In the rows, 128 means zero.
Each path below is one point turned by a fixed rotation once a step. After each direction that follows a path, write how fast that rotation turns it, in deg/step (0 if it stays still).
Each turn is a multiple of 5 degrees from 10 to 175, or 0.
Each row of a path follows its step; steps can be skipped.

step 0: [122 132 125 143 117 119 123 132 125 123 128 137 133 132 124 126 127 132
 126 130 127 137 122 122 120 127 128 127 121 132 130 120 123 131 123 136
 126 142 122 131 124 132 134 137 128 127 140 135 132 133 118 127 141 117
 136 141 134 125 124]
step 7: [124 134 131 134 123 126 130 128 131 124 136 119 117 127 129 125 115 130
 134 127 134 132 124 128 126 134 108 128 129 126 142 123 119 137 123 126
 133 126 133 128 129 123 128 135 121 131 142 138 141 125 128 130 124 122
 139 119 130 132 121]
step 8: [121 133 134 145 129 127 135 122 127 125 132 134 132 126 120 120 115 132
 121 132 123 133 128 124 122 129 126 128 117 132 129 118 134 135 124 132
 123 130 127 129 127 127 132 143 116 115 139 128 125 127 136 128 134 118
 139 131 131 134 129]
step 9: [118 118 139 137 135 127 130 141 128 135 132 146 131 119 126 117 132 130
 126 133 120 126 129 126 122 121 135 133 116 123 138 129 120 134 132 120
 121 136 120 124 129 120 131 137 129 127 134 131 127 131 122 131 132 127
 132 124 124 125 123]
step 15: [121 127 123 138 128 119 126 122 133 119 115 115 124 126 139 127 122 139
 135 129 141 123 122 126 130 126 111 132 126 123 135 119 128 131 118 127
 127 132 133 126 124 130 130 126 118 129 141 133 129 135 129 130 128 123
 135 129 131 139 135]
step 25: [131 118 134 138 138 125 129 132 139 131 132 131 130 117 134 122 128 124
 135 132 128 129 128 132 118 122 124 128 121 127 137 117 125 125 133 120
 116 133 125 114 130 131 118 130 128 130 130 130 131 125 110 129 135 115
 127 120 125 120 126]
step 26: [123 124 137 135 140 136 131 124 133 121 136 120 119 113 130 122 126 123
 132 124 135 117 126 134 126 124 122 131 128 123 136 116 136 136 129 115
 135 129 135 127 131 136 126 130 128 135 138 131 136 123 123 132 120 126
 131 139 128 134 125]
Directions:
[130 132 125 124 128 127 127 127 128 130 126 128 126 127 127 129 127 129
 127 131 130 126 128 128 130 128 129 126 129 128 130 127 127 129 127 128
 129 129 129 128 130 129 128 127 125 127 130 128 132 129 127 133 125 131
 130 128 130 128 129] => 90
[128 130 129 131 127 129 126 128 129 127 127 130 127 132 129 125 126 128
 129 127 131 132 126 125 125 129 129 126 125 127 128 131 128 128 126 130
 127 125 128 129 130 131 128 128 127 129 128 129 126 128 127 127 126 130
 129 128 128 128 131] => 90
[129 127 130 129 130 128 129 127 129 132 129 126 127 128 126 129 125 132
 129 129 131 126 130 125 127 127 128 128 128 127 125 129 131 129 127 128
 128 127 127 127 124 127 129 128 129 125 128 127 127 130 130 128 127 128
 129 128 130 126 128] => 115
[126 128 128 129 130 129 130 124 126 125 128 126 129 128 129 130 128 129
 126 128 128 127 130 129 129 127 131 129 128 128 128 126 130 129 128 129
 127 127 128 128 129 131 129 127 128 127 128 123 128 126 129 128 126 127
 128 128 127 134 132] => 160
[130 127 128 128 128 128 132 131 130 127 128 130 128 127 126 125 129 125
 130 129 127 126 129 126 131 128 131 128 128 126 129 128 128 123 131 126
 128 127 127 129 129 130 129 129 128 127 128 128 127 128 124 128 125 126
 129 128 131 127 129] => 90
